Rows are one point carried round by a steady rotation, each followed by how many steps it has turned.
The counts run from 0 to 485.
-.10	-.12	-.15	.19	.03	.32	.09	.04	.41	.47	.02	.02	.08	-.44	-.02	-.06	-.04	-.02	.03	-.33	-.47	-.17	-.19	-.07	-.28	.13	-.25	.07	.15	.40	.04	.32	-.20	-.39	.12	.37	-.04	.14	-.21	-.17	.07	-.06	-.14	-.21	-.08	-.11	-.04	.03 => 179
.49	-.02	-.18	.43	-.04	.17	.26	.19	.05	-.09	.28	.18	-.07	-.31	.03	-.01	.11	.15	.33	.09	-.05	-.15	.15	.31	.23	-.12	.02	-.37	.25	.19	-.35	.35	-.29	.10	.07	.08	-.28	-.20	-.07	-.16	.02	-.15	-.15	-.24	.01	-.10	-.12	.01 => 17
.54	-.04	-.19	.39	-.09	.08	.44	.14	.06	-.08	.37	.01	.08	-.33	-.08	.01	.09	.10	.31	-.04	-.03	-.19	.18	.27	.09	-.16	.09	-.21	.15	.20	-.40	.32	-.34	.13	.04	.02	-.31	-.14	-.08	-.20	-.09	-.12	-.11	-.21	.04	-.08	-.21	-.15 => 304
.29	-.28	-.10	.31	-.45	-.32	.11	.22	.22	.15	.43	.28	-.07	.02	-.40	.10	.40	.02	-.01	-.15	-.12	-.19	.48	-.09	-.27	-.02	-.13	-.13	-.11	-.02	-.21	.04	-.15	.04	.08	-.09	.23	.02	-.14	-.13	.07	-.24	.32	-.24	-.18	.07	-.20	.07 => 455
-.02	-.26	-.10	.31	-.29	.32	-.28	-.20	-.04	.30	-.26	.04	-.32	-.32	-.03	.15	.04	.10	-.05	-.10	-.40	.10	.04	-.18	.03	-.11	-.45	-.40	.32	.33	.03	.23	-.25	-.06	-.05	.11	.23	-.05	-.14	-.23	.14	-.12	.11	-.23	-.09	.05	-.26	.21 => 393
-.16	.14	-.12	-.15	-.03	.05	.23	.29	.16	.49	-.19	-.04	.26	-.22	-.12	-.11	.10	-.08	.17	-.26	-.53	-.13	-.17	-.15	-.26	.10	-.20	.21	-.10	.41	.05	.28	-.18	-.49	-.06	.29	.04	.04	-.03	-.11	.04	-.09	-.05	.17	.13	-.01	-.13	-.35 => 177
-.07	-.29	-.17	.09	-.19	.41	.06	-.16	.09	.21	-.10	-.37	.01	-.51	-.12	.06	-.22	.08	.07	-.31	-.40	-.02	-.16	-.30	-.27	.00	-.23	-.01	.14	.42	-.07	.20	-.43	-.17	-.12	.19	.09	.15	-.15	-.33	.01	-.06	.01	-.16	-.07	.01	-.24	-.03 => 391
.01	-.40	-.08	.11	-.36	.06	.15	.02	.06	.23	.07	.21	-.36	.20	.02	.29	.15	.24	-.12	-.02	-.24	.13	-.05	-.22	-.01	-.12	-.01	-.54	.08	-.02	.14	.16	-.10	.30	-.07	.12	-.08	-.26	-.14	-.08	.29	-.55	.19	-.23	-.25	.14	.08	.10 => 74
-.01	.16	-.06	.06	-.23	.09	.12	.25	-.30	.32	-.37	-.34	.12	-.24	.08	-.03	.29	.16	.15	-.05	-.38	.14	.02	-.30	-.03	-.01	-.24	.20	.19	.40	-.02	.31	-.27	-.42	-.06	.36	-.08	.06	.03	.00	.06	-.11	.03	.21	.26	.19	-.09	-.03 => 101
.03	-.23	-.15	-.10	-.43	-.31	.46	.28	-.08	.17	.11	.02	-.02	.24	-.33	.07	.19	.00	.04	-.23	-.16	-.03	-.01	-.39	-.40	.10	.06	-.10	-.30	.02	-.08	.13	-.33	.16	-.26	.07	.01	-.02	.03	-.27	.10	-.49	.19	.02	.05	.25	.05	-.38 => 246
.00	.19	.00	-.24	-.33	.14	-.05	.44	-.16	-.10	-.39	.09	.41	.23	-.01	-.01	-.20	.26	.23	-.02	.06	-.37	-.05	-.24	.05	-.04	.17	.06	-.29	.08	.10	.11	.05	-.33	.19	.34	-.06	-.18	-.12	-.10	-.39	-.30	.04	-.11	.01	.39	.01	.07 => 408
.17	-.06	-.08	-.05	-.51	-.26	.00	.27	-.26	-.09	-.11	.03	.18	.20	-.40	-.02	.11	-.06	.13	-.22	.09	-.22	.29	-.34	-.22	.00	-.05	.01	-.37	-.05	-.16	.00	-.32	-.01	-.03	.03	.24	-.06	-.04	-.35	-.27	-.14	.27	-.08	.07	.40	-.15	-.11 => 452
.08	-.01	-.06	-.17	-.36	.34	.18	.44	-.03	-.26	-.21	-.14	.36	.02	.02	.08	-.37	.29	.18	-.08	.12	-.33	-.21	-.26	-.02	-.13	.21	.10	-.33	.11	-.14	.06	-.13	-.22	.16	.17	-.18	-.04	-.12	-.10	-.35	-.34	.06	-.37	-.05	.34	.02	.08 => 159
.36	-.12	-.06	.38	-.47	-.39	-.01	.29	.00	.09	.23	.31	-.05	.05	-.29	.10	.50	-.01	.01	-.04	-.02	-.12	.45	.02	-.16	-.11	-.19	-.21	-.07	-.08	-.19	.07	-.20	-.04	.16	-.08	.24	-.06	-.06	-.06	.08	-.20	.25	-.22	-.11	.16	-.09	.01 => 168
.24	-.01	-.03	.11	-.13	.10	.04	-.06	-.33	.08	-.30	.24	-.22	.06	.19	.11	.08	.24	.19	.15	-.18	.01	-.11	-.04	.28	-.16	-.14	-.59	.21	.18	.03	.37	-.21	.19	-.09	.22	-.15	-.54	-.01	-.26	.00	-.28	-.04	-.02	.13	.15	-.09	-.08 => 188
.23	-.05	-.10	-.10	-.06	.34	.44	.08	-.13	-.15	-.04	-.05	.07	-.01	.07	.06	-.25	.30	.38	.11	-.11	-.07	-.20	-.02	.20	-.16	.33	-.43	.07	.23	-.16	.29	-.23	.21	-.21	.13	-.29	-.42	.02	-.31	-.14	-.33	-.02	-.04	.02	.11	-.14	-.35 => 190
.25	-.07	-.04	.06	-.19	.41	.34	.13	.14	-.30	.22	-.09	.21	-.20	.09	.12	-.14	.38	.39	.16	-.16	-.14	.02	.06	.25	-.27	.37	-.27	.10	.23	-.23	.22	-.19	.02	.01	-.03	-.34	-.34	-.04	.01	-.07	-.31	.09	-.29	-.19	.09	-.33	.06 => 479
.09	-.18	-.13	.21	-.26	-.21	.44	.37	.38	.41	.32	.20	.01	-.08	-.11	.07	.39	.05	-.18	-.20	-.31	-.05	.03	.04	-.30	.13	-.10	-.07	-.02	.10	-.08	.23	-.05	-.12	.08	.13	-.19	.10	-.08	.14	.31	-.38	.06	-.14	-.18	-.12	.11	-.03 => 211
-.12	-.05	.12	-.09	-.27	.13	.51	.18	.28	.29	-.13	.11	.18	-.20	-.06	-.02	-.15	.00	-.09	-.22	-.40	-.20	-.42	-.04	-.40	-.01	-.04	.09	-.26	.35	-.08	.01	-.02	-.39	.02	.06	.08	.01	-.01	-.09	.04	-.20	.01	-.24	-.14	.00	-.09	-.46 => 253
-.02	-.17	.11	.05	-.40	-.13	.22	.19	.29	.37	.04	.43	-.18	.27	-.05	.15	.37	.18	-.14	.01	-.37	-.04	-.01	-.02	-.17	-.07	-.01	-.34	-.08	-.01	.22	.20	.14	-.13	.07	.06	.07	-.23	-.07	.13	.27	-.47	.31	-.19	-.31	.06	-.07	-.12 => 287
.35	.28	-.02	.19	-.27	-.19	-.16	.35	-.18	.12	-.31	.56	.09	.17	-.13	-.11	.10	-.10	.09	.01	.16	-.34	.20	.18	.01	-.02	-.29	-.26	-.21	.07	-.08	.13	-.07	-.27	.17	.21	.32	-.23	-.13	-.33	-.34	-.05	-.04	-.22	.12	.23	-.06	-.07 => 88
-.03	-.04	-.10	-.26	-.04	.22	.28	.10	-.03	.04	-.15	.16	.03	.30	.09	.02	-.20	.27	.34	.06	-.21	-.15	-.22	-.18	.18	-.11	.32	-.42	-.05	.19	.18	.36	-.07	.26	-.20	.23	-.30	-.45	-.03	-.29	-.10	-.41	.01	.11	.02	.21	.01	-.27 => 152
.43	.20	-.06	.19	-.14	-.08	.25	.20	-.26	-.05	-.14	.24	.08	-.04	-.20	-.20	-.06	-.09	.33	-.07	.12	-.27	.07	.10	-.01	-.11	-.10	-.21	-.17	.16	-.32	.17	-.30	-.03	-.08	.09	.06	-.26	-.03	-.51	-.47	.03	-.13	-.12	.26	.05	-.17	-.44 => 52
.10	.27	-.11	-.02	-.07	-.10	.29	.33	.07	.22	.10	-.24	.33	-.21	-.15	-.11	.29	.07	.52	-.07	-.37	-.13	.28	-.02	.01	-.02	.13	.19	.07	.40	-.14	.39	-.22	-.33	-.09	.20	-.18	-.09	.09	-.06	-.02	-.09	.05	.27	.22	.07	-.27	-.38 => 346
.15	.14	-.08	-.05	-.12	.08	.08	.30	-.03	.14	-.40	.34	.21	-.13	-.02	-.15	-.32	-.12	.08	-.23	.00	-.42	-.32	.04	-.13	.02	-.10	-.01	-.26	.20	-.02	.17	-.14	-.27	.11	.39	.04	-.08	-.14	-.48	-.41	.00	-.27	-.26	.15	.10	.19	-.16 => 296
.34	-.05	-.06	.26	-.31	.17	.18	.20	.08	-.13	-.11	.26	.14	-.23	-.19	-.05	-.32	-.07	.03	-.21	.15	-.43	-.16	.13	-.20	-.01	-.13	-.04	-.26	.10	-.29	.03	-.23	-.24	.23	.03	.13	.03	-.14	-.36	-.37	.00	-.18	-.59	-.10	.07	-.06	-.07 => 335
.09	-.35	-.08	-.07	-.42	-.16	.62	.23	.20	.14	.29	.02	-.01	.07	-.34	.08	.10	.10	.00	-.27	-.17	-.05	-.09	-.23	-.44	.09	.09	-.05	-.25	-.02	-.19	.10	-.25	.20	-.14	-.01	-.03	.04	-.01	-.20	.19	-.45	.22	-.07	-.14	.14	.03	-.31 => 247
.19	-.06	-.14	.11	-.33	.23	-.08	.40	.31	-.09	.02	.30	.25	-.02	-.07	.06	-.23	.10	.00	-.21	.18	-.53	.02	.01	-.07	-.01	.04	-.04	-.23	.06	-.04	.06	.03	-.27	.39	.25	-.03	.02	-.35	-.14	-.35	-.21	-.03	-.49	-.23	.14	.02	.34 => 123
.08	-.01	.03	-.03	-.22	.30	-.02	.22	.42	.01	-.03	.27	.18	.12	.15	.15	-.06	.39	.11	.11	-.09	-.27	-.02	.06	.14	-.17	.25	-.23	-.07	.05	.16	.15	.17	-.20	.35	.16	-.23	-.27	-.22	.18	-.02	-.42	.09	-.37	-.36	.17	-.10	.33 => 405
.40	-.18	-.18	.17	-.48	-.14	.11	.23	.13	-.15	.28	.05	.07	-.05	-.45	.04	.01	-.05	.07	-.27	.12	-.31	.35	-.12	-.25	.01	.00	-.03	-.26	-.02	-.35	.03	-.33	.00	.07	.01	.16	.09	-.14	-.42	-.23	-.18	.10	-.29	-.16	.19	-.16	-.07 => 166
-.13	-.15	-.15	.03	-.14	.30	.11	-.08	.33	.34	-.05	-.31	.14	-.55	-.15	.07	-.06	-.08	.15	-.26	-.49	-.08	-.02	-.22	-.25	.02	-.25	.12	.15	.50	-.05	.22	-.25	-.41	-.01	.14	.14	.13	-.12	-.18	.06	.02	.03	-.10	-.18	-.06	-.37	-.13 => 141
.30	.05	-.13	.03	-.17	-.15	.64	.41	.03	.15	.23	-.12	.20	-.24	-.24	-.10	.29	-.03	.22	-.19	-.23	-.06	.15	-.04	-.24	.02	.06	.19	-.01	.22	-.38	.26	-.30	-.14	-.12	.05	-.14	.06	.10	-.11	.03	-.21	.03	.01	.13	-.03	-.10	-.47 => 134
